Each row has a name. After each piece below comes the name of the row it's from, unless a question asks for something else. Each question is about the rows just above it.

Columns, left to right: W Z R P Y
[108 126 126 163 162] : lusoz
[121 131 131 138 138] : nep
[129 114 114 137 147] : Noga
[181  81  81  88  96] : Gev
[192  71  71  90  98] : beko
[ 97 159 159  96  91] : buviv
[134 115 115 129 130] : bik
[118 123 123 153 154] : taf
[121  74 128 190 190] : rim
[ 74 190 190 127 121] : ret
Where do [121  74 128 190 190] appear? -> rim
The row with [118 123 123 153 154] is -> taf
[121 127 190 190  74] is which row reordered? -> ret
Which row holds these entries in another order? [ 71  71  90  98 192] -> beko
Which column holds this, read top down? [126 131 114  81  71 159 115 123  74] -> Z

Columns, left to right: Q J F E A
[133 114 131 134 132] : Zuli
[133 125 127 134 128] : nalin
[133 114 130 134 132] : vab
[131 127 123 109 140] : Bavop
[125 128 133 128 134] : siba
[114 127 128] is in which column, read top down? -> J
Put [128 134 127 125 133] back in order: which row is it? -> nalin
Which column holds [109 128] top down? -> E
Which value appears more than once in siba? -> [128]
Which row holds these entries in another order? [132 133 130 114 134] -> vab
[133 133 133 131] is in which column, read top down? -> Q
[132 140 134] is in which column, read top down? -> A

Columns, left to right: S L H D T B C
[148 148 100 130 118 194 144] = zedo
[ 99 130  99 118 100 148 130] = tik
[ 99 130 144 118 194 148 148] = fop
[156 127 106 143 111 115 111] = kiku
Repeated in fop: -> [148]
Put [100 148 130  99 130  99 118] back in order: which row is it? -> tik
Which column holds [148 148] top down? -> B
Put [106 115 143 111 127 156 111] back in order: which row is it? -> kiku
Which value appears more than once in kiku? -> [111]
Which column holds this, read top down? [194 148] -> B
Put [194 144 118 130 148 148  99] back in order: which row is it? -> fop

Columns, left to right: zem bapef kitud fusof Meboz Gara dated Sove
[123 112 135 109 123 103 132 121] : mal
[ 94 104 127 153 131  69 129 137] : Baz
[137 115 131 124 129  82 131 126] : forel
[158 120 139 125 129 139 135 144] : libaz
[129 149 131 116 138 171 115 145] : lura
Which column holds this, read top down? [123  94 137 158] -> zem
Which value appears more than once in libaz? -> [139]

Columns, left to right: kesob digi Bobe Memal bug Murig sevi ninu
[149  70 123 112 146 145 120 105] -> lada
[157  82 119 128 106 152 111  82] -> lono
[124 110 124 102 152 147 126 116] -> daz
[113  70 123 105 149 146 145 120] -> sutu
Which column holds [147 146] top down? -> Murig
Which column holds [120 111 126] top down? -> sevi
Put [120 105 149  70 123 112 146 145] back in order: which row is it? -> lada
Which column holds this, read top down? [ 82 116] -> ninu

Columns, left to right: V U M X
[ 94 115  97 176] : vek
[108 112 108 153] : bog
[ 95 115 122 148] : Regi
[122  95 131 115] : pon
[ 86 116  94 148] : Buto
[ 95 115 122 130] : gunag
Which row holds these entries in another order? [ 97  94 115 176] -> vek
[130 122 115  95] is which row reordered? -> gunag
Which value appears more than once in bog? -> [108]

Columns, left to right: govo guv Pak Vom taba Kot sez
[150 122 139 146 128 158  83]  Zoke
[172 128 140  87 155 139 137]  Mipup
[172 128 140 147 110 154 110]  Runuz
[ 87 128 140  87 124  67  87]  veb
[150 122 139 129 128 158  83]  dab
The value that Runuz holds more than once: -> [110]
Repeated in veb: -> [87]

Columns, left to right: vaza bub zemu pumiz kib temiz dera
[140 111 163  97 133 140 108] : bim
[ 98 108 140 132 111  97 163] : gemo
[132 121 128 136 119  74 105] : sazu
[163  97 111 132 140 108  98] is which row reordered? -> gemo
Repeated in bim: -> [140]
Put [ 97  98 108 111 132 140 163] back in order: which row is it? -> gemo

Columns, left to right: vobif Fute sarir kat sira miki gor funas Gim fas
[153 159 139  82 122 125 104 108 162 181]  Loro
[104 117  96 167 143 124 125 138  99  96]  Per
[100  94 115 101 137 127 156 147  93  75]  laru
[120 108 136 147 119 134 136 141 118 136]  Lavit
[100  94 115 172 137 135 142 142 108  92]  zaz
[104 125  99 124 143  95  96 167 138 117]  gizer
Repeated in Lavit: -> [136]
Which row holds these entries in another order? [142 142 108  92 100  94 115 172 137 135] -> zaz
Which column holds [167 101 147 172 124] top down? -> kat
[ 99  96 104 117  96 167 143 124 125 138] is which row reordered? -> Per
Which column holds this, read top down? [122 143] -> sira

Columns, left to right: pivav Tivib mamu lunab nuta kos
[107 117 137 148 132 105] : Zuv
[133 153 135  96  90 120] : nur
[136 105 117 148 108 132] : kolum
[133 121 118 127 122 121] : Kezu
[132 117 105 107 136 148] : vife
[141 131 100  82 125 171] : Noka
[107 137 132  94 106 142] : seges
[ 80  80 153 153 135 115] : Bave
[115 143 140 105 110 137] : zuba
[153 125 122 139 148 149] : Siz
Which value appears more than once in Kezu? -> [121]
Which row holds these entries in another order? [105 107 117 132 137 148] -> Zuv
Which column holds [148  96 148] top down? -> lunab
Which column holds [120 132 121 148 171] top down? -> kos
[132 107 117 148 105 136] is which row reordered? -> vife
Put [148 136 107 105 117 132] back in order: which row is it? -> vife

Columns, left to right: Faviv balig mava Mome Zom rul mogo peva tiga
[144  94 125 168 132  67 115 116 140] -> duse
[147 131 121 117 123 127 129 127 128] -> lafon
[ 94 119 149 155 105 151 144  98  88] -> nivag
[147 127 123 121 129 117 127 131 127] -> Let
[120 143 116 112 147 128 123 160 139] -> lukab
[120 143 116 112 147 128 131 133 142] -> Muru
[100 139 156 111 145 163 139 112  70] -> Sot
[ 88  98 144 151 105 155 149 119  94] is which row reordered? -> nivag
Put [131 129 121 127 123 117 127 127 147] back in order: which row is it? -> Let
Which column holds [ 94 147 120] top down? -> Faviv
Put [117 121 123 127 127 127 129 131 147] back in order: which row is it? -> Let
Which column holds this, read top down? [129 144 127] -> mogo

Columns, left to right: pud riso biv ris
[102 100  78 137] = Bera
[139 132 156 121] = zapes
[164 131 131 148] = Fut
[111 118 109 146] = veti
[ 96 114 122 110] = faron
[159 142 135 145] = pifuz
[122 110  95 114] = Zula
[ 97 106 116  92] = non
Which row holds these entries in another order? [114  95 110 122] -> Zula
[121 139 132 156] is which row reordered? -> zapes

Columns, left to right: mive lil Der Nono
[108 115 167  75] -> ruto
[74 74 82 74] -> bedas
[166  81  69  69] -> rotag
[171 144  95 171] -> mup
[143  95  86 171] -> Kef
[166 107 128 147] -> kup
[74 74 74 82] is which row reordered? -> bedas
Put [ 95  86 171 143] back in order: which row is it? -> Kef
[171  95 144 171] is which row reordered? -> mup
The value that mup holds more than once: -> [171]
Which value appears more than once in bedas? -> [74]
Which value appears more than once in rotag? -> [69]

Columns, left to right: Pofu moko Musa rukig tofur fifu kilar
[116 111 116 141  98 125 128] : doz
[129 116 125 110  98 141 116] : gaku
[116  98 116 123 131 127 152] : kitof
[116  98 116 128 125 110 141] : Rud
[116  98 116 123 131 103 152] : runev
[131 114 153 107 109 129 134] : roner
[141 110 125 128 116  98 116] is which row reordered? -> Rud
[141 110 123 128 123] is in which column, read top down? -> rukig
Put [ 98 141 128 116 110 125 116] back in order: which row is it? -> Rud

Columns, left to right: Buv kizo funur gab Vut
[122 151 174  61  62] : Vefa
[122 150  61  62 175] : ded
[174 122 150  61  62] : sakid
Which row holds [122 150  61  62 175]? -> ded
[150 122] is in which column, read top down? -> kizo
[62 61] is in which column, read top down? -> gab
Which column holds this, read top down? [151 150] -> kizo
Put [ 62  61 150 122 175] back in order: which row is it? -> ded
[122  62 174 150  61] is which row reordered? -> sakid
Which column holds [122 174] top down? -> Buv

Columns, left to right: durab mutoz likip keni fudi fen
[163 168 178  97  67 132] -> gud
[132 178  97  67 164 168] -> Senug
[132 178  97  67 162 164] -> Gisin
The row with [132 178  97  67 162 164] is -> Gisin
[132 163 168 178  97  67] is which row reordered? -> gud
Put [164 162  67  97 178 132] back in order: which row is it? -> Gisin
Which row holds these entries in another order? [163 178 132  97  67 168] -> gud
Put [ 67  97 132 164 168 178] back in order: which row is it? -> Senug
Which row holds these entries in another order? [168 164  67  97 178 132] -> Senug
[97 97] is in which column, read top down? -> likip

